Rows are one point carried round by a steady rotation, each followed by how many steps it has turned.
The counts run from 0 to 107.
[114 110 151 146 103 133 140  67 123 140 112 152 178 117 131 176 122 153
  79 121 102 133 102 105 188 190 131 111 147 109 124 130 146 125 118 107
 145 145  99 115 113 120 153 160 106 142 173]
95
[113 160 138  89 125 150 128  96 118 152 106 110 135 104 129 198 126  92
 140 119 131 119  90 151 123 118 180 111  90 139 163 127 136 149 161 142
 112  89 150 148 118  79 176 159 131 147 160]
41
[100 121 161 156  97 111 128 104 113 168 143  93 136 133 135  88 148 122
 149 122 137 135 165 104 170 156  63 150 144 116 133 138 115 149 127 156
 194 140 130 147 132 180  74 128 126 104 138]
22
[100 146 123 106  91 137 133 133 102 139 177 120 138 110 117 122 154 106
 167 118 106 126 104 116 137 197 102 144 153 140 144 157 129 160  83 149
 157 147 114  79 114 163 135 138 131 169 111]
104
[ 94 158 127 150 125 149 118 179  85  97 115  94 115 126 148 136 144 122
 180 106 115  70 109 141  95 170 106  91  67 103 129 134 113 101 123  86
 128 113 147 134  99 139 152 107 148 157 120]
65
[119 100 120 129 145 146 130  87 130 119 125 172 128 152 118 157  68 118
 112 162 141 154 175 110 128 112 174 130 124 136 127 137 131 117 140  74
  94 121 129 199  97 157 178 131 124  78 163]
83
[112 150 104 128 141 128 120 176 121 119 105 184 142 140 121 123 115 101
 156 106 144 100 165 149  73 128 110  75 103 138 126 111 116 141  90  94
 107 115 107 103 115 173 176 108 104  86 154]
67
[126 128 153 123  82  88 139  96 118 120 128 141 131  85 174 161 138 107
 121 149 149 141 110  97 170 155 193 121 104 122 109 131 157 133 119 172
  92 138  88  85  94 107 150 112 144 166 130]
97
[147 105 114 154 118 139 130 108 142 169 141  63  93  83 145 145 105 106
 124 135 150 103 129  84 114 139 174 124 145 130 140 146 116 141 147 162
  86 121 173 161 151 103 113 141 172 105 132]
33
[151 100 119 194 149 155 122 144 111 132  56 112 146 109 102 136 108  94
  95 119 159 109 119 123 119 132  89 101 153 105 108  90 143 114 137  89
 168 120  89 125 118 124 125 131 148  81 150]
70
[158 155 143 119 127 143 139 135 172 133 173 148  83 146  93  75 143 137
 149 108 118 101 140 124 101 110 127 179 113 147 147 116 150 130 136 172
  86 109 206 113 159  90 101 142  98 127 142]
36
[131 135 103 146 121 124 131  81 159 154 175  87  94 128 136 119 104 116
 130 110 136 112 173  86  85 150 165 130 142 125 150 166 121 141 136 157
  88 124 174 164 156 132 116 159 146  76 134]
34
[116 180 146 131 152 138 147 132 150  94 116 146 195 155 135 128 145 147
 131  64  95 126  82 147 147  91  98 131 112  90 118 113 108 127 152  86
 148 111 108 154 140  70 138 126 106 157 151]
53
[ 83 129 169 121  80 122 113 142  90 175 162  90 122 130 138  80 161  97
 174 145 122 142 138 116 160 181  81 149 134 120 115 147 116 161 113 157
 182 114 162 119 132 142  94 113 138 139 120]
23
[115 135 134 132  86  74 154  96 150 135 136 143 155 117 138 132 118 100
 122 164 137 123 170  77 135 142 158 106 149 134  87 121 131 152  88 135
  81 122  79 122 103 187 122 113 128 110 115]
18
[108 174 110 125 118 138 139 116 144 148 125 122 137  87 141 149  87 104
 169  65 148  90 112 132 110 139 133 141 133 163 134 136 105 167  89 104
 117 115  87 146 122 167 163 124 102  99 181]
107
[134  82 138  94 133 145 114 144  81 122  95 125 122  89 136 167 102 100
 127 206 132 139 114 158 118 112 157 119 103 138  93 124 134 126 144  82
 104 111 175 151 105 122 177 125 132 152 139]
81
[101 141 148  87 116 134 118 123 110 156 107 107 123  93 125 177 133 129
 150 127 111 142  75 151 113 158 164 129  89 144 160 132 172 129 140 146
 144 118 166 129 121  57 171 172 121 138 135]
40
[145 159 163 151 151  57 134 152 141 105 138 147 125 168 176  64 165 122
 152 107 166 149 165 124 116 105 107 128 107 100 141  97 113 106 142 167
 124 152  80 122 127 113 119  89 135 111 100]
60
[115 131 150  89 125 148 122 127 140 107 173 207 157 156 142 114  86 151
 128 136 102 168 148 142 151 126 115 157 125 121 103 150 109 139 109 110
 101 139 150  90 153 124 133 131  77 155 181]
92
[155 113 137 154 138 163 160 117 162  93 132 184 102 134 110 129 136 150
 100 176 138 165 163 125 182  76 151 154 119 116 111  86 166 103 151 146
 120 115 142 119  94 117 121  84 132 125 132]
85
[114 166 100  71 159 127 126 140 161 123 156 106 142 130 159 164 131 148
 148  91 120 126 150 165 101  90 144 107 162 121 158 157  80 157 124 133
 106 152 117 142 184 154 133 142 126 169 106]
50
[131 155 120 139 144  70 149 144 118 111 105  91 148  90 176 167 156 145
 101 127 116 105 101 115 114 138 170  82 121 104 106  91 127 101 115 122
  93 146  88 142 111 109 175 102 149 146  89]
57
[118 148 136 123 126  72 143 165 112 122 117 122 170 123 143 141 163 146
  94 145  96 140  83 135 125 156 140  86 138 118  86  98 135 109  94 119
 125 148  96 102 106  84 188 113 141 156  81]
56
[128 148 120 129 131 121 130 128 186 144 190 144  89 150 123  89 113 126
 142 112 127 134 163  99  93 132 157 163 120 136 146 161 147 132 123 175
  89 127 185 132 138 106 105 158 130  74 141]
35
[112 160 111 141 139 153 126 155 109 109 113 133 125 138 132 149 141  94
 171 103 126  56 146 129  77 155 116  66  92 104 135 135 105 133 105  87
 107  88 125 121 107 189 155 104 112 137 144]
66
[146 146 139 181 121 179 142 113 151 162 100 139 134 104 102 128 134 111
 104 111 131  94 122 104 150 117 124 122 128 138 137  77 138 160 104 137
 144  75 132 127 122 106 133  91  96  67 192]
29
[159 114 135 132 116  85 155  70 140 129 161 144 126  96 159 129  87  99
 129 109 175 139 168  98 142 128 149 130 160 124 129 112 113 142 119 155
  75 173  72 129 157 186 124 112 115 145 122]
99
[140 113 144 129 149 171 107 104 112 122  73 122 117 136  85 146 165 124
 163 158 113 109 147 145 135 108  78 134 113 105 124 125 155 116 175 114
 180  96 176 135 124 162  98 174  84 137 174]
78
[137  69 105 145 141 167 130  93 138 135 154 129 116 117 125 158 136 165
  82 183 130 169 178 128 176 129 124 127 186 102 135 137 148 126 143 156
 166 154 143 105 129 162 108 156 146 142 117]
87
[116 118 164 127 126 157 125 140 131 117  99 144 185 124 109 152  91 129
 121 101 127 114 123 145 167 105  82 132 151 123  92 120 116 159 114  84
 131 117  90 111 173 146  86 128  83 166 168]
13
[112 133 127 143  82  93 155  81 126 125 115 112 168 112 145 170 130  89
 120 158 120  99 140  85 156 139 175  93 127 122  84 134 129 136 115 125
  83 102  91 113  89 165 118 103 138 148 134]
17
[170 107  91 149 139 126 122 150 127 102 137  99 101 123 111 112 115 110
 153 166 133  80 160 107  75 111 151 109 147 102 106 135 119 117 147 125
  65 113 160 139 128 190  95 139 142 123 108]
74
[142 146 134 110 146 120 158 139 157 131 167 163 125 118  93 128 103 127
  91 129 149 182 114 130 126  68 165 170 129 148 147  90 152 115 151 134
  85 130 113 162 133  65 151 113 141 132 104]
44
[ 94 134 142 138 138 120  98 189  71 116 139  96 109 134 152 105 143 139
 161 103 116 106 114 143 105 196  76 116 115 107 125 153 125 108 110  94
 157 151 146 130 109 124 146 131 158 145 105]
64
[107 143 128 141  98 161 130  98 116 146 189 106 145 117 105 107 160 103
 146  97 110 103 106 101 162 179  93 144 148 109 161 159 111 150 120 155
 166 125 117 103 112 165 101 135 117 183 127]
103
[100 123 134 149 150 120  96 168  77 121 160  94 140 160 120  92 147 125
 141 107 118 126 129 128 109 194  48 103 152 114 139 137 112 120 116 112
 179 176 128 129 153 155 128 140 145 143  91]
63
[134 126 184 115 120 153 129 144 136  96 149 186 154 117 135 133  98 160
  99 121  92 134  94 131 164 123  95 164 132 128  87 112 149 124 112  92
 112 135 144 101 152  97 127 112  70 177 177]
93
[162 100 101 163 123 127 122 166 107 105 124  98  98 118 125 113 134  91
 142 183 146 100 150 109  84 125 154 101 137  95  95 147 135  91 145 143
  81  97 157 102 100 131 111 132 176 126  91]
73
[140 119 139 171 160 123 123 148 107 122 151  97 141 156 119  95 158 107
 125  96 141 113 134 128 119 132  49 105 151  84 147 103  93 116 147 138
 160 154 112 129 172 163 106 113 134 152  91]
62
[160 142 131 127 143 166 137 118 153 142 158 114 114 130  71 119 152 137
 121 111 103 104 110 132 119 117 106 146 130 146 162 100 143 136 146 163
 111 112 184 110 188 114  90 166  74 135 154]
37
